[[ 0.16 -2.44 -2.77 -2.98]
 [ 1.20 -2.13 -3.24 -2.03]
 [ 2.85 -2.13  0.95  0.30]
 [-1.86 -2.67  5.36  0.19]]
:
[[-2.44 -2.77]
 [-2.13 -3.24]]

[[-0.04 -2.86 -0.51 -0.78]
 [-5.58  0.81  0.18 -0.55]]
:
[[-2.86 -0.51]
 [ 0.81  0.18]]

[[ 1.24 -0.33 -0.46]
 [-1.01 -3.05 -1.53]
 [ 0.14 -5.46 -0.78]
 [ 2.10  4.77  0.87]
 [ 0.94  5.21  1.54]]
:
[[-0.33 -0.46]
 [-3.05 -1.53]]

[[ 1.86  0.44  3.14 -2.27  1.17]
 [-1.28 -6.28  1.44  5.05 -5.68]]
:
[[ 0.44  3.14]
 [-6.28  1.44]]

[[-1.87  0.24  5.88]
 [ 3.36  4.51  1.11]]
:
[[0.24 5.88]
 [4.51 1.11]]

[[-0.06  0.47  4.77  1.93  1.07]
 [-1.24  1.06 -0.21  2.23 -3.37]
 [-1.96 -3.33 -1.59  0.06 -3.79]]
:
[[ 0.47  4.77]
 [ 1.06 -0.21]]

[[-5.03 -0.47  1.90 -5.16]
 [-3.34  2.20 -2.97  1.60]
 [-2.98 -4.94  5.92 -4.79]
 [-1.35  5.84 -1.89  3.49]]
:
[[-0.47  1.90]
 [ 2.20 -2.97]]
---
[[ 2.42 -5.47 -1.60 -1.37 -1.24 -1.54 -0.71]
 [-0.47  1.71  3.90 -0.52  0.88 -1.64  0.49]]
:
[[ 2.42 -1.60 -1.24 -0.71]
 [-0.47  3.90  0.88  0.49]]

[[ 3.54  0.58  1.00  5.84  5.85 -5.68  0.51 -3.73  0.45 -3.86  4.36]
 [ 2.02 -2.54 -3.22  1.91 -3.46 -2.66 -1.34  5.13  1.37 -2.32 -0.52]
 [-4.44 -0.85  1.70  0.40  5.11  3.46  2.60  3.64  0.63  2.24 -4.89]
 [-1.82  2.15  1.66 -0.26 -4.32 -1.18 -5.39  1.41 -3.68 -2.15  0.90]
 [-1.12  1.05 -2.73 -1.59 -6.01  3.52 -0.37  4.25 -2.95 -1.41 -3.51]
 [-1.10 -2.00  5.85  4.60 -5.71  2.78 -2.94 -2.68  3.90  0.43  3.15]
 [-3.23  4.66 -0.82 -5.54  2.51 -3.39 -3.48  5.01 -2.20  3.38 -3.74]]
:
[[ 3.54  1.00  5.85  0.51  0.45  4.36]
 [ 2.02 -3.22 -3.46 -1.34  1.37 -0.52]
 [-4.44  1.70  5.11  2.60  0.63 -4.89]
 [-1.82  1.66 -4.32 -5.39 -3.68  0.90]
 [-1.12 -2.73 -6.01 -0.37 -2.95 -3.51]
 [-1.10  5.85 -5.71 -2.94  3.90  3.15]
 [-3.23 -0.82  2.51 -3.48 -2.20 -3.74]]

[[ 1.35 -4.95 -4.65  2.18 -4.75 -1.56]
 [-1.61  1.03 -0.05 -1.51  1.61 -4.27]
 [ 2.65  2.94  0.94  3.18  3.78 -2.92]
 [ 3.76 -0.13  3.19  1.06 -0.38 -2.09]]
:
[[ 1.35 -4.65 -4.75]
 [-1.61 -0.05  1.61]
 [ 2.65  0.94  3.78]
 [ 3.76  3.19 -0.38]]

[[-3.95 -0.48  0.08]
 [-2.27 -5.49 -2.18]
 [-2.22 -0.21 -5.48]]
:
[[-3.95  0.08]
 [-2.27 -2.18]
 [-2.22 -5.48]]

[[ 0.49  0.82  3.12 -4.23 -1.38  1.36 -1.34  1.67  1.88 -3.67 -0.08]
 [ 2.44 -0.69 -1.37 -0.36 -4.05 -2.49  1.82 -1.85  0.13 -1.48  0.98]
 [-0.14  0.85  0.91  3.09  1.13  5.88 -0.83  0.79 -1.08 -0.52  0.93]
 [ 1.77  3.85  0.00 -0.57 -1.02 -0.98  1.17  4.88  2.79  1.77  1.22]
 [-1.35 -2.99  1.97 -1.25 -1.57  2.54 -1.03 -2.83 -0.22  2.63 -4.46]]
:
[[ 0.49  3.12 -1.38 -1.34  1.88 -0.08]
 [ 2.44 -1.37 -4.05  1.82  0.13  0.98]
 [-0.14  0.91  1.13 -0.83 -1.08  0.93]
 [ 1.77  0.00 -1.02  1.17  2.79  1.22]
 [-1.35  1.97 -1.57 -1.03 -0.22 -4.46]]

[[ 3.47 -5.42  2.00 -1.30  2.24  4.00 -1.19  0.36]
 [ 1.96 -3.36  1.91  0.65 -5.30 -4.63  0.72  0.03]
 [-2.77 -1.89  3.15  4.21 -0.67 -4.84  3.83 -3.94]
 [ 2.74  3.14 -3.49 -0.04  5.71  1.38 -4.84  2.99]
 [ 0.58  5.70  0.60  2.29 -5.58  4.48  5.08  1.19]]
:
[[ 3.47  2.00  2.24 -1.19]
 [ 1.96  1.91 -5.30  0.72]
 [-2.77  3.15 -0.67  3.83]
 [ 2.74 -3.49  5.71 -4.84]
 [ 0.58  0.60 -5.58  5.08]]

[[ 0.47  0.43  1.82  0.61  0.85]
 [ 0.19 -0.35 -0.06 -0.58  0.20]
 [ 0.23  0.63  1.44  1.22 -2.26]
 [ 1.38  1.60  5.57 -0.88 -0.94]]
:
[[ 0.47  1.82  0.85]
 [ 0.19 -0.06  0.20]
 [ 0.23  1.44 -2.26]
 [ 1.38  5.57 -0.94]]

[[ 0.43 -2.81 -2.06]
 [ 1.83 -0.69 -5.36]
 [-1.08 -3.78  0.20]
 [-0.97 -3.48 -0.77]
 [ 0.39 -3.24 -2.31]
 [ 1.58 -5.11  1.36]
 [-0.57 -0.93 -5.60]
 [-0.13 -3.67  2.32]
 [-1.06 -3.43  1.59]
 [-1.32 -2.40  0.06]
 [-0.74 -4.73 -1.16]
 [-0.75 -4.68 -1.22]]
:
[[ 0.43 -2.06]
 [ 1.83 -5.36]
 [-1.08  0.20]
 [-0.97 -0.77]
 [ 0.39 -2.31]
 [ 1.58  1.36]
 [-0.57 -5.60]
 [-0.13  2.32]
 [-1.06  1.59]
 [-1.32  0.06]
 [-0.74 -1.16]
 [-0.75 -1.22]]
